One turn moves each row of this set onto another row. After a few examples, where does it send each row asked below?
q393: [ 31 -26 -11   3  -8  22 -32  -2  -6  -8   9  11   2  18  22   0  29  -6
  27   8]
q564: [-25  34   4  -1  29  35 -26   8  47 -13   8  -3 -12 -21 -17 -28 -27  -8
  15  10]
q34: [ 54 -15 -34 -20  22  25 -45   1  36  12   9 -20 -11  -3 -20  -9  -4 -33
  12 -18]
q602: [ 23 -28 -33  18  -2  26 -65  -8   8   8  11 -22  19 -17 -21 -19  13  -6
  -8 -31]
q607: [-12  -1  24 -17  -8  60  -4  10  34   0  25 -12   1  15  -5   6 -16  11
   6 -18]
q471: [ 10  34   3 -13 -31  21 -37  -3 -10   8  21 -14  -4  -2 -14 -15 -36 -10
  -2  26]
q342: [  8  -9   6  15 -20  -7 -36 -10  39 -20 -24   4  16 -37 -46 -24  -8 -37
  26   1]
q372: [  4   0 -18  15   4  37 -20  -2 -34   1 -12  14 -13   7 -53 -34 -32 -20
  -3 -26]
q278: [ 12  -9  29  -3  18  -4 -33  39  33 -23  16 -25  11  -7 -34 -35  -7 -34
  23 -16]
q762: [  4 -26  -8  17 -10   0 -10  -4  41 -13  -5   0  17 -10 -60 -30 -37 -27
  38 -21]
q460: [ 12   4 -25 -24 -19  14  -7 -39  -4  -6  18  35  28   0 -26 -14 -18  -3
  27 -30]
q845: [ 38 -14   4  22  15 -18 -46   2  -3   2  12 -12  16 -16 -16   9 -33 -39
  26 -19]
q799: [ 21  29  -9  -7 -29  35 -13  -4  16  23  -3  10 -22 -27  -1  -2 -41 -17
   2 -35]
q401: [-16 -13   1  30 -10  -4 -17   4  15 -28  29 -11   5  -6 -59 -29 -33  -1
  22 -12]
q212: [  9  17  26  24  -2  26   6  -4 -13   5  -1  33  -3  15 -21   0   7 -11
 -21 -12]
q77: [-20 -15 -15  11  -4  18 -50 -44  19   7  -5 -16   3 -24 -21  -9   5 -12
 -28 -10]
q562: [ 40   3 -16  12 -23  28 -20  17  18  28  23   6 -20  10   2   0 -41 -15
   1 -27]
q900: [-22   1   0 -29  12  56 -28 -28   4   6  16 -17  -3 -17 -20 -35   2  -9
  12 -48]
q118: [  1  21 -30  -5  -3  -3   3  -2  -4  21  44  15   4 -16 -26 -18 -17  -1
  25 -44]
q822: [ 16 -37 -20 -26  11  15 -19 -32   3   4   1  18   8   8   7 -27  27 -11
  19   6]
q971: [ 28   2 -11 -39   5   4 -38  22  18   9  -9   0 -34 -27   6  -2  -7 -11
  12   8]
q277: [  3 -11  11   0  10  35 -42  14  -5  21   9   3 -31  -6 -43 -22  37 -38
   4   4]
q724: [ 21  -8 -20 -20  34  22 -41 -34  28 -16  33  11 -12   5 -27  -4   9 -37
  30 -26]
q581: [ 22 -22  -2  22  -7  -8 -33 -18  -3  -4  31  -9  40  -6 -23   9  -7 -49
  21  -5]
q147: [ 28   0   5  30  33 -11 -41  14  21  10  -3  -3  -2 -35  -6  -1 -37 -15
  13 -23]
q287: [ 35 -17 -10  23 -21  24 -41  22  -2   9  30   1 -12  23  15   2  -5  -3
   6  -6]
q443: [-10  33  -1 -12 -12  45 -22 -21   5  10   9   2 -16 -44 -11 -15  -9  -6
   3 -49]
q236: [-11   1   2 -27 -26  29 -17 -30  12   7  25   7  10  17 -25 -17 -41   6
 -15   2]
q407: [ 12  21  10  24   5  47  -9  -6 -26 -13   5  13  -5  27 -41  -9 -15 -18
  -1 -28]
q534: [ 16  10  17  11   8  -9  26   1  42 -32   6   2  11 -18 -26 -13  -9 -12
   9   9]
q617: [  6 -28   3 -35  10  15 -55  23  -8 -16 -13  10 -10  -5   8 -19 -21 -18
  35  -1]
q531: [ 13 -16  21 -15  18  20 -11  27   1  32  14  18 -24  20 -34 -18  17 -38
  11  -9]
q528: [-16 -29  -5   9 -25   8 -13 -14   4  -8  20   0  52  -6 -20  -7   1 -42
  19  11]
q832: [ -6  15  22  21  -9   6  -3   2  12 -51  11 -18   5  -9 -37  -8 -19  -3
  27   8]
q814: [  9  -7  33  -7   2  16   6  20  -6  25 -18  28  -9  19 -14  -7   1 -25
  -5  -2]
q798: [-12 -33 -12 -41  18  34 -27 -35   3  12   2  -8   5   3 -13 -46   5 -12
   8 -14]
q700: [  9  23   6  23  42  22 -29  11  50   0  -5  -3 -11 -34  -8  -9 -29  -7
  13 -14]
q248: [ 12 -13 -33  15   9  40  -8  -6 -10  13 -23  27 -12 -21 -52 -33   0 -29
   9 -27]
q134: [ 10 -33  -5  16   4  14 -23  24  24  15  25  36  10 -26  11 -25   7  12
 -11  -5]
q691: [-41 -15 -11 -13 -11  22   4   2  18 -12  19  11  39  -4 -20 -28  -8 -30
  33   8]
q419: [-45  15 -10 -17  12  26  -9   7  32 -13  28  13   6 -10 -24 -40 -17 -14
  25  12]
q214: [ 12   5  17  16   2  -9 -47   9  36 -28  18  -1  10 -33 -43 -26  21 -34
  24 -14]
q642: [ 11 -10  -8   9   5  54 -27   1  -2   8 -29   7 -18 -25 -43 -18  31 -41
  19  -7]
q901: [-13  -9  -9  -5  -8  37  -4  -3   7   8 -32 -25  22 -12  -9   1 -20 -15
  35 -48]
q561: [ 10 -13  21  -3  13 -22  -2  28  39 -10   2 -11  10 -14 -26 -38 -23 -19
 -10   7]
q813: [ 11 -13 -20  -2 -23  29 -42 -13 -21 -15 -19  -2  38 -16 -11  -9   0  -2
  33 -38]
q707: [ -1   4   6 -13   4  19  -9  27  29   6  28  16 -22 -29  10   6  16  20
   6 -17]
q490: [ 40   6  10   7  -2  65  -3   6  43   2  19  -3  20   8   1   3  -6 -20
  19  -1]

q700 -> q691
q813 -> q971
And these:
q278 -> q832
q642 -> q814
q799 -> q798
q77 -> q134

One turn moves each row of this set onto another row. After a few examples, where does it send each row asked below?
q130: [-11  33 -27   4  -8 -19 -11  36 -25   3   3  -3 -36  11  -9 -21 -16  35
  33  13  -2  -8  -5  38 -28 -16 -31  -2  24  -6  -4  13 -13   2  26]
q45: [ 21  -5 -15 -18  18 -19  -6  26   6   3 -53  -8 -24 -33 -18  -7  31  -7
  17  12  10 -10  14   6 -20 -17  -2 -15   6 -10  43  23 -23  -7   8]
q35: [  0 -34  17 -35  -3 -10   5 -17 -14 -25  30 -11 -27   1   5 -10  37  20
  -5 -30  23   9   3 -39   6   9  12  29  17 -12  37 -18  13  22  29]
q271: [-13  13   3 -18  -6 -11 -44  18  -8 -16 -18 -18  -9  11 -17 -28 -21   5
  14  22  -7  10  18  38  11 -21 -42   4  31  -9  39  -2  -4  18  30]
q480: [ -1  31 -29   4 -15  -1 -13  17 -18   1 -10 -48 -17  33  22 -34  -4   8
   2  -4  20   7 -25 -32 -29  38  -1  11  10  -5  21 -20   0 -17  31]
q772: [ -3 -18  -2 -32   1   2 -11 -27 -32 -32   6   6  12 -31  -1 -25  -6  29
   1  11   2  27  21 -38   0 -25  35  10  15   5   5 -28 -21 -10  38]
q793: [ -4  10  52 -37   7  -3   4 -21   3 -21 -17  -1 -18   0  14 -33  -5  32
   8 -33  28 -10  14  -9  -5 -14  37  29  -2  24  13 -14  -3   0  30]
q993: [  7 -20  40  10  11 -38   5   3 -27 -25   7  -3 -12   8 -31 -10  -5  -3
  -2 -55  15 -27  13 -28   1  19   4   8   4 -14  36  -4   1   1  32]
q243: [-35 -37  -6 -19 -13 -14   5 -18   7   7 -15  -7  -6   6 -13 -25  42   5
  -2  18 -10 -10  14   8  16 -31  11 -40   7 -12  18   7  12 -38  32]
q580: [-30 -36 -20 -16  -9 -22   8 -26   1   5 -10 -13  -8   5  -4 -28  31   1
   1  22  -6 -14  12  11   6 -32  -2 -45  22  -8   5  20   7 -39  33]
q184: [-16  -2 -45  -3  -7 -15  -4  -3 -14   0  19  -9 -37  15  10 -15  20  13
  16  17   7 -31 -13  17 -25   1 -25 -36  32  -8 -32  25  -3 -10  32]
q881: [ 16 -20   9 -31  33  28  -4  -7  -5 -21 -10  19   2  -8   5  -1  -3   6
  -5   3  -3 -15 -21 -28 -17   8  40  27   5  -9 -30   5 -21 -22  16]
q355: [ 21 -19  46  -7  -2  15   7  -7 -11   3  13  19 -12 -11 -21   0  35   2
  -2 -29  19 -22  -7   1 -10 -15  32  36   4   4   2  13  -1  31  33]
q973: [ 20 -10  -4 -26  19   3 -25  11 -22  -4   6   1  -3 -33 -19  29 -12  21
   2   1  -6   8 -11 -39 -18   9  22  51   5 -15  10   3  -9   5  21]
q819: [ 15   8 -24 -17  19 -22 -11  26 -10   6 -37  -7 -25 -33 -10  -5  24  -8
  20  15  11 -14  20   9 -17 -24 -11 -18  15 -11  37  36 -28 -14   9]
q741: [-24 -12  -5 -22   4  16 -22  10  25   0 -19 -28 -27  33 -16   0   5  -6
   1   5 -10  -3 -29  12   0 -11 -36  11  37 -21 -14  23  16 -31   4]
q632: [-11  49   5  16 -42   9 -16  25 -26  15 -17 -22  11   1   2 -25  -9  10
  -8 -10  19 -10  -3 -12 -18 -15   5 -11  -9   9  -4  -5 -32 -10  62]
q782: [  6  -9   1  45  -2   4 -11 -18 -19  -1  16   4 -17  -7 -26   2  28  17
 -29 -27  18  21  21 -38 -21  -3   4   8   1  -8  20  -9  19  -4   0]
q349: [ 22   5  37  25   9  27 -14  -9  -3 -21  -5  11 -18  18 -29 -28 -20 -18
 -20 -28  30 -17  14 -10 -22 -14  19   3   4  21  -6  -1   5  10  12]
q319: [-26  -3  30 -11   8  -7 -14  -6 -16 -25 -12   1 -14  19  15 -11 -13  10
 -16 -36  49  12  39 -39  -6   7   6  -1  -2  -7  -8 -21  13 -28  10]
q590: [  9   2  19 -16   1  25 -12  -9  13  -9   4  10 -25   1  23   9  16  44
 -41 -10  24  21  -1 -30 -23 -17   9  20 -16   4  11 -13  -3  18  13]
q52: [-28  17 -35 -13 -17 -12 -11  16   4 -20  11 -32 -44  20  -5 -28 -12  32
  17  -7  -9 -19 -15  10 -15 -11 -45 -12  36  -8 -22  11  -2 -10  37]
q136: [ -9   3  21 -29  -5 -10 -44  12  -1 -19 -23 -25   1   4 -21 -24 -13  -2
   5  21   4  14  15  33   7 -19 -41  -5  26  -1  41 -10  -3  26  33]
q556: [ -8   1 -10  18 -44  15  -2  21 -34   2  22 -25  11  18  -5 -21  32 -12
 -19 -11  11  -5 -27 -26  -9   5 -13 -15  16 -21  -6  -7 -19  -2  63]
q653: [ 11  17  -7   5 -13 -16   9  13 -45  18 -14 -34  -7  18  -6 -40  17 -22
  37 -14  31 -18 -21 -15 -26  16  31   8  23   3  -1  -1  -4 -24  45]
q376: [-22  24 -32  -8 -10 -20   1  16 -37 -10  12  -6 -35 -14  -2 -28  20  16
  43   1  15 -23  10  20 -11 -15 -20 -29  39  -4  -4  21 -32 -17  26]
q255: [-23  -8  10 -34  11  22 -29   8  23   5 -15 -29 -23  31 -21   6  17 -12
  -1  10   0   3 -28   9   1  -9 -24  13  29 -13  -4  15  25 -32  -4]
q314: [ -8 -19  14 -25  -2  15 -20 -28 -10 -36  25  -7  15 -13 -23 -30 -20  16
  -2  -5 -30 -16  -2 -18  16   8  28  33  19   2  10 -13  -2   8  50]

q973 -> q772
q741 -> q271
And these:
q993 -> q782
q45 -> q243
q653 -> q556
q793 -> q355
q130 -> q376

One turn moves each row of this set onto another row. After a few examples, where does it send each row asked below?
q247: [ 10 -50  26   3 -21 -25  10  -5  -4  -6 -31  13]
q145: [ 36 -25 -41   9 -39  -1  25  12 -18  -9  22  -6]
q445: [ 34   3   3  26 -25  20  15   9 -45   8  -1 -19]
q475: [-22 -23   2 -21 -11  33  18  13  18  12 -15  21]
q934: [  9 -47  38  -1 -35 -16   8   5 -12   9 -29  -9]
q489: [ 18 -38  -2   3   1  23 -34  -8 -21 -25   8  -3]
q265: [ 30 -16 -17  15 -46  20  -2  31 -32  -3  24   7]
q890: [ 15 -42 -37 -13 -27   7  35   6   2  -3  31   7]
q594: [  9 -51  26 -17 -31 -17   3  12  12  -8 -27   4]
q754: [-12 -26  -1 -17  -9  11  40   7  32   5  -2   8]
q27: [ 17   8  24  25 -37  15  10  28 -29   4 -16   7]
q932: [  4 -40 -25 -10  -4  27 -36   2 -31 -10   1  -9]
q438: [ 14 -27  -8   0  18  30 -24   4 -40 -15  -2  -6]
q815: [  3 -49  14 -11  -6  -8  43 -20 -26   6 -19 -16]
q387: [  7   8  28  17  -2  34   8  16 -15  13 -15  15]
q785: [ 17 -43   6 -18   7  38 -27 -10 -12   1   3  -6]
q463: [ 43   3  -4  28 -21  19   5  13 -40   9   7  -1]
q750: [  4  10  23   3   0  42  10   4 -17  18 -20   4]
q197: [ 14 -35 -45 -10 -23  22  19  16  -3   1  33   4]
q499: [  9 -42  14   0 -35   6 -42  19 -14  -3 -16  -5]
q250: [ -9   5  29  12  -3  17  14  20   8   7 -26   8]
q710: [ -1 -46 -26 -15  13  18  15 -21 -37  -5  -2 -15]
q840: [-23 -15  -7 -15 -12  19  35  26  15  19   7  13]
q137: [ 10 -56  -1   7   9 -23  33 -17 -16  -2 -14  -4]
q938: [-11 -21 -21 -17  -1  19  45   4  19  11   0   3]
q31: [ 25 -43 -20  -1  14   4  23 -12 -50  -6   1 -13]
q985: [ 18  23   4  13 -31  17  13  19 -34  13   1   0]
q473: [  6 -61  19 -19 -32  18 -22   8 -14 -11 -10  23]
q823: [-22 -21  13  -8  -5  26  29  18  21  -1 -13  23]
q272: [ 14 -48 -20   5  24   7   7 -19 -27 -14   9 -15]
q174: [ -8  16  14   0 -10  22  22  19  -6  28 -10  14]
q230: [ 15 -38  25   1 -25   3 -34   1  -8 -21 -16  16]
q910: [  4 -31  21 -10 -11  19 -37  20  -3 -17 -20   4]
q671: [  2 -61   9  -1 -38 -20  12  11 -25 -17 -30   9]
q425: [ 12 -43  -8  11  -5 -23  28  -6 -31 -10 -31 -28]
q65: [ 24 -58   2 -14 -16 -26  40  -8 -17  -1 -13  -6]
q709: [ -6 -27 -31  -8 -35  10  34  29   0   1  32  -1]
q618: [ 35 -19 -30  16 -35  11   9  15 -43  -7  25   8]
q418: [ -4 -40 -30 -12 -29   3  39  16  20 -12   9   9]
q631: [ -7 -51 -32 -14 -39   6  28  25  10  -1   9  11]
q182: [ 27 -33 -31  15 -47  -3  24  23 -28  -4  16 -16]
q794: [ 21 -31  -9   0  22  13   3 -18 -22   3 -11 -36]
q402: [ 20  -3 -23   6 -48   8  22  23 -28  -4  29  -9]
q566: [ 22   9   9  32 -18  19  -3  25 -38   0  -9   9]
q464: [ -8   5  21   6  -8  14  40  13   3  12 -28   4]

q247 -> q230
q402 -> q709
And these:
q145 -> q418
q250 -> q566
q910 -> q438
q197 -> q938
q710 -> q815
q785 -> q794
q750 -> q445

One turn moves each row of this set onto another row. After a few examples, where does it send each row asked below?
q586: [-51 -34 -37 -47  22 -23  44 -46 -27   1 -15 -16 -10 -33  29 -40 -28   0
   7]
q685: [ -5 -39 -24 -10  -2  38  57 -40 -16   2 -47  -4  33 -13  26 -33  -9  16
  -2]
q167: [-24  -6 -38 -47 -13  27   3 -27 -38 -13  14   2 -10  -5  27 -11  -7  -4
 -15]
q257: [-74 -28 -31 -20  17  27  -3 -45 -14  18 -25 -38  21 -11  37  -1   2 -22
   1]
q583: [-57  -2 -34 -14  15  15  17 -15 -10 -29 -42 -16 -18 -25  -1  19  25  15
  17]
q739: [-52 -16 -21  -4  50  47  27 -51   0 -24 -33   3  26 -40  11   2 -18 -19
   8]
q546: [-52  -9 -29 -19  12   9  27 -13  -8  20 -44  27  21 -16 -13 -25 -41  18
  16]
q8: [-56  12  12 -41  -1 -21  -1 -13 -16  26 -25  -9  10  -5  10 -16 -14 -11
  24]
q494: [ -2 -19  24 -42   6  29  32 -40 -15 -39 -34  12 -31 -18   7 -27  -7   2
  -6]
q92: [-61   4  -9  -8  17  48  37 -16 -22 -30 -49 -11 -34 -10  29 -10   9   9
  34]
q360: [-15 -18 -17 -22   4  33  -6 -41 -42   2 -16  24 -11  12  46  -6 -22  13
   6]
q841: [ -5 -42 -11  -6  32  33  54 -28 -14 -12 -24   9 -30 -51  12 -13   7  -2
  -2]
q695: [-12   2  15  -1 -10   4  19 -12 -23 -30 -50 -24 -10 -19  35 -28 -29 -10
 -12]
q9: [-47 -40  -8 -16  24  48   1 -31 -22 -14 -45 -29  38 -10 -11 -32   1  -5
  12]
q263: [-52 -49 -18 -54  17  39  16 -59  -3  20 -13  -2 -20 -16   7   4  14  -8
   9]
q467: [-32  18  -7 -20   9   5  65 -29  12   5 -35 -11 -33 -34  32   5 -19 -18
  -2]
q834: [-26 -41 -15 -32  30  23  57 -34 -20  12  -7  19 -28 -41  39 -31 -19 -15
 -12]
q663: [-47 -34 -25 -21  34  36  64 -37   1   3 -16  16  -1 -56   2 -32   3 -13
  -8]
q960: [-46   2  15 -22 -23  -6  13  12 -25 -14 -40 -29  -6 -19  14 -21   5  -6
  26]
q904: [-62  24 -23 -46   8  19  54 -19 -11   9 -33  12  19  -1   8 -49 -23   6
   3]
q686: [-35 -27 -19 -33  53  22  55 -57 -13  -2 -18   0 -23 -32  33 -12  29  -4
  -5]
q609: [ -9   1  19  -3 -10  45   9 -37  -1   0 -50  -4  28  -2   1 -21  -8  -7
 -12]
q978: [-75  -3  -3 -42  15  -2  -2 -45 -13  19  -9 -21 -23 -20  11 -29 -27 -31
   8]
q633: [-73 -16   5 -18   9  26  -3 -21 -26  -2 -44 -23  31   0  25 -14  20  -2
  38]
q957: [-61 -13  -6 -16  -5  10 -20 -23 -36  14  -5 -18   8 -13  37  -8 -12 -22
  33]
q231: [-18  18  14 -13 -22  13   0 -17 -32 -16 -25 -15  26  -1  37 -16   5 -10
   6]
q254: [-27 -16  -2 -19  41   2  67 -49   3   8 -43  28 -15 -38  22 -25   1   7
  -9]
q330: [-44   3  18 -22  -6  42   6  -7 -21   2 -29  -4  44  -3   3 -34 -11 -17
  23]
q811: [ -8 -36 -21 -30  38  20  46 -49 -10   0 -20  25  13 -32  27 -13   8   1
 -32]
q5: [-38  -2  10 -39  -3 -17  33 -18 -14  18 -48 -41 -35  -2  20 -30  -8  -1
   8]

q609 -> q695
q811 -> q841
q633 -> q330
And these:
q586 -> q263
q583 -> q546

